One vector is turned by the same rotation once a tick. Each row is the vector after some number of ticks, and that number follows the row.
The counts run from 0 to 541.
[120 139 157 147 122 176 114 108  91 103 137 161  88 154 160 134  72 135
 122 150  56 182 133 180 153 137 142  90 107 120 180 119 119  97 163 137
 166 112 143 130 151 119  84 120 145 120 128 124 153 134 104 125 111]
105
[149 108 107 132 106 127 143 135 146 110 143 133  69 159 180  82  90 126
 125 155  88  82 113 129 150  74 117 137 147 116 166 100 138 101 138 131
 143  79 150 116 119  68 136 142 181 121 163 110 138 117 146 166  99]
108
[125  87 131  98 115 176  85 116  98 118 167 141 101 161 128  77 106 119
 149 131 123 123  79 126  95  77  91 140 127 147 160  84 181  97 149 133
 127  77 168 140 141 150  99 134 154 139 109 119 116 162 105  99 103]
506
[154 128 138 103  90 144  83 149 151 123 156 129 143 188  68  93 119 111
 151 164 133 116  99 133 110  95  92 161 138 162 126  97 194 125 128 150
  71 137 123  94 120 180 110 115 117  95 138 137 131 136 120 126 138]
372
[126 143 136 141 102 111 116 148 135 133 161 134 155 123  90 162 144 113
 158 107 143 145 145 157 118 148  80 146 161 100 149 101 171 170 134 161
  88 202 122 104  81 158 142 155 140 122 116 122 172 133 137 135 173]
63
[142  79 132 141 108 133 149 162 145 146 132 125 116 122  88 135 138 123
 181 129 161 111 167 130 111  88  67 153 211  95  89 131 149 119 136 159
 135 176 107 103 109 145 167 147 137 151 140 128 153 114 164 133 148]
357
[ 92 165  88 148 132 135 152 148 129 105 127 107 124 126 115 131 124 158
 108  90 139 136 179 125 160 143  83  95 167 105 142 130 102 132  98 130
 132 144 131 174 101 118 176 155 112 155 123 114 161 169 104 183 118]
137
[107 108 112 154 127 134 114 120 120 123  96 113  98 134  98 135 100 124
 171  94 130 134 191 144  97 131 107 110 193  83 120 158 163 107 134 148
 145 155 133 156 102 131 127 178 133 153 153 171 181 148 166 137 158]
222
[116 108 172 147  98 103 132 125 101 159 107 124 127 101 160 114 111 140
 169 104  98 157 178 147  62 100 122 101 173 108 110 194 158  91 150 142
 135 128 129  96 110 115 111 150 108 100 153 131 129 119 147 138 163]
216
[168 127 117 139 101  55 135 130 130 122 139  97 142 161 140 162  93 128
 126 126 119 148 153 108 144 140 100 126 135  76 122 168 108 154 124 174
  96 168  78  79 125 118 112 105 102  79 146 157 157  98 142 142 202]
253
[129 136 148 136 125 172  87 116  98  90 123 155 100 166 135 129  80 153
 131 187  74 156 126 154 143 165 169 101  95 109 143 106 126  90 145 115
 150 102 153 130 135 112  80 110 124 120 135 125 120 123 118 126 107]
104
[142 101 144 143 100 142 150 154 144 119 149 118 167  81 149 146 119 141
 103 106 128 128 129 147 139 118  60 142 145  95 156 138 125 151 143 191
 149 137 179 130  89 100 131 194 158 158 104 127 152 135 142 104 157]
70
[158  85  71 164 116 114  87 115 126 106 128 104  85 151 150 134  74 120
 160 145 123  85 127 118  82 163 151 145 149  94 106 100 154 116 132 134
 134  81 145 164 113 113 132 112 133 146 116 153 137  65 160 129 137]
517
[139  88 162 108 145 110 163 136  65 129 199 151 123 116 184 132 122  83
 135 114 102 146 159 135 117 119 111 130 157 132 147 139 102 152 128 159
 142 125 114  68 129 119 152 101 115 126 126  93 100  94 108 124 117]
180
[155 156 108 124 158 138 133 156 136 120 139 109 145 118 171 113 113 160
 116 154  92 127 209 155 161 140  89 123 157 117  96 162 129 152  87 153
 155 120 160 117  96 126 122 120 117 119 204 180 114 131 148 127 149]
290
[170 113  77 197  96 148 128 131 171  79 141 131 100 164 110 119  77 151
 124 186 126 107  83 126 165  81 105 122 109 115 145 106 121  96 157 139
 132  89 141 154 142  91 121 135 156 128  98 136 142 115 115 152 120]
243
[161 149 111 136 139 148  98 149 118  87 109 120  78 179 134  99  66 135
 133 202 118 104 156 119 135 177 123 154 147 103 115 118 135 123  98 139
 191  88 140 111 110 120 114 133 119 109 177 133 148  94 148 144 122]
102
[135  85  83  82 158 124 118 113 132 134 175 145  94 129 139 114 137  95
 178 182 109 128 166 154 129 135 175 134 147 146 108 116 140 150 174 130
  89 113 111 163 115 145 103 101 157 100 145 196 113  99 122 130 126]
305
[100 142  81  98 165 153 112 104 121  97 141  93 126 133 148 133 122 144
 116 128 108 104 139 134 132 164 157  93 107 150 143  95 138 114 119  97
 109  74 172 185 110 148 151 126 114 169  97 115 112 188  73 147  97]
0
[135 102 108 110 133 165 117 155 130  92 138 118 150  99 101 161 135 161
 164 142 139  97 161 158  98 173 133 140 162 162  91 109 148 114 118 120
 124 109 161 125 108 157 154 107  81 173  87  95  79 125 132 117 126]
481
[112 112 102  88 132 111 125 122 151 150  93  84  97 131 188  99 125 146
 108 131 120 102 170 129 150 104  93 131 129  86 146 148 116 117 139 136
 165  97 155 115  97  92 109 153 164 157 171 153 166 156 135 147 150]
418
[148 138 123 168 107 150  80 116 157  86 109 130 123 200  83 122  95 159
 150 194 117 132 137 152 138 158 138 126 116 125 107 110 170 118 142 127
 125 133 118 115 131 157  95 114  78  92 124 156 151  98 127 140 151]
238
[132 108 114 125 156 113 158 135 126 121 151 133 108 133 145  79 118 126
 148 219 138 140 142  87 168  81 141 100 104 115 136 101  93  94 144 106
 119  94  82 147 136 108 135 111 141  86 110  89 100 154 112 158  99]
438
[144  90 143 113 120 123 139 174 121 169 167 123 124 102 131  93 160 107
 158 155 143  97 134 130 112  66  95 180 172 110 112  98 153 129 148 140
 129 120 154 104  92 143 160 130 171 136 153  96 101 132 159 120 126]
492
[122 139 136  92 139  78 139  98 115 106 157 109 136 166 156 124 123 166
 116 162 124 140 122 119 133 107 159 104  83 141 148 133 130 112 130  92
  88  78 116 123 124 126 118 114 114  81  93  77 114 185  92 189 135]
128
[126  91 152 125  98 142 143 147 113 136 157 152 135 110  75 153 150 131
 169 117 114 169 131 173 127  73 104 120 182 123 114 131 141 102 182 127
  85 175 105 125 129 148 129 128 145 117 102 117 135 162 124 129 143]
355
[117 142 154  98  98  95 166 156 124 111 180 117 131 123 141 141  91 149
 100 136 114 142 131 110 163 125  80  99 146 118 184 159  90 145 109 154
 114 141 116  92 102  99 132 159 135  92 137  69 127 178 111 172 131]
265
[157 161  96 184 135  89 139 143 156 120 190 103 169 129 128 125 141 119
 131 163 171 115 140 116 150 123 110 128 124 128  89  95 127 182 104 140
  80 120 122 163  85 120 185 123 120  98 122 136  86 100 112 145 138]
462
[171 115  72 135 147 119 138 168 156 128 174 102 144 115 146 120 110 110
 149 169 136 112 169 113 151 116  79 134 169 127  81 130 111 162 126 164
 118 129 127 149 123 136 144 100 121 142 146 182  90  77 142 117 124]
169
[125 131 133 121 146 112 104 108 148 134 143 129 144 151 145 147 149 107
 152 117 129 112 132 138 127 121 131 104  99 163 143  65 139 134 159 121
  37 165  97  88 141 143 140  87  57 132 110 117 122 126  59 138 125]
458
[ 90  94 166  73 123  95 126 131 125 180 110 105 183  98 156 134 125 112
 126 110 149 132 170  93 125 144  70 122 140 130 169 134 117 155 129 168
 138 156 113  81  99 118 119 161  78 145 118 122 127 126  96 119 129]
472
[120 121  66 108 155 117 138 115 185  82 117  98 118 139 133 180 126 184
 146 139 107 102 155 138 127 151 182 109 139 142 118 125 137 124 151  89
  85 102 124 125 130 134 153  99  78 131  93 126 126 163 109 185 140]
134
[124 129 113  98 140 149 128 112 125 129 132 109 126 113 144 133 136 163
 103 133  90 162 129 174 170 112 112 109 101  88 161 148 128 110 171 136
 142 108 178 179 102 119 112 154 194 146 120 160 171 188 127 129 150]
416
[137 119  79 109 123 131 132 130 135  75 177 115 116 153  91 187 123 144
 114 115 123 158 107 140 163 140 112 130 106 119 169 123 118 139 154 146
  81 140 135 151 140 155 115 110 146 145  59 145 160 162 117 151 163]
257
[147 137 145 115  80 102  82 156 137 130 148  96 163 126 119 103 102 155
 145 189 106 113 130 151  93 122 127 153 145 135 109 146 196 117 131 134
  97 106 152 107  94 166  93 141 113  81 141 130  88 142 154 108 161]
79
[122 114 103 100 151 147  98 151 137 156 131  95 106 143 166  51  97 100
 130 152 105  96 165  89 142 113  81 118 165 133 135  99 124 126 111 150
 155  82 146 136 109 121 141 141 137 153 167 134  98 145 114 108  82]
297
[166 129  80 104 109 103 150 141 116  73 183  88 108 157 123 149 115 139
 101 103 124  96 135 141 119 173  97 165 173  99 130 129 150 167  89 152
 134 113 150 121 111 132 149 146 156 138 131 126 167 118 152 159 156]
394
[134 145  95 153 122 105 120  92 123 110 132 115 110 160 176 166  98 134
 119 122 100 169 151 161 145 173 140  87 101  71 135 133 112 135 164 136
 128 149 121 144 127  98 117 110 128 118 137 186 186 103 134 146 187]
118
[125 121 118 201 133 181 126 114 138 110 154 151 140 127 115 115 131 118
 164 139 131 173 132 162 161  85  93  93 124 122 104 125 133 139 171 161
 103 147 139 184 135 130 131 132 127 132 113 193 145 108  91 121 113]
32
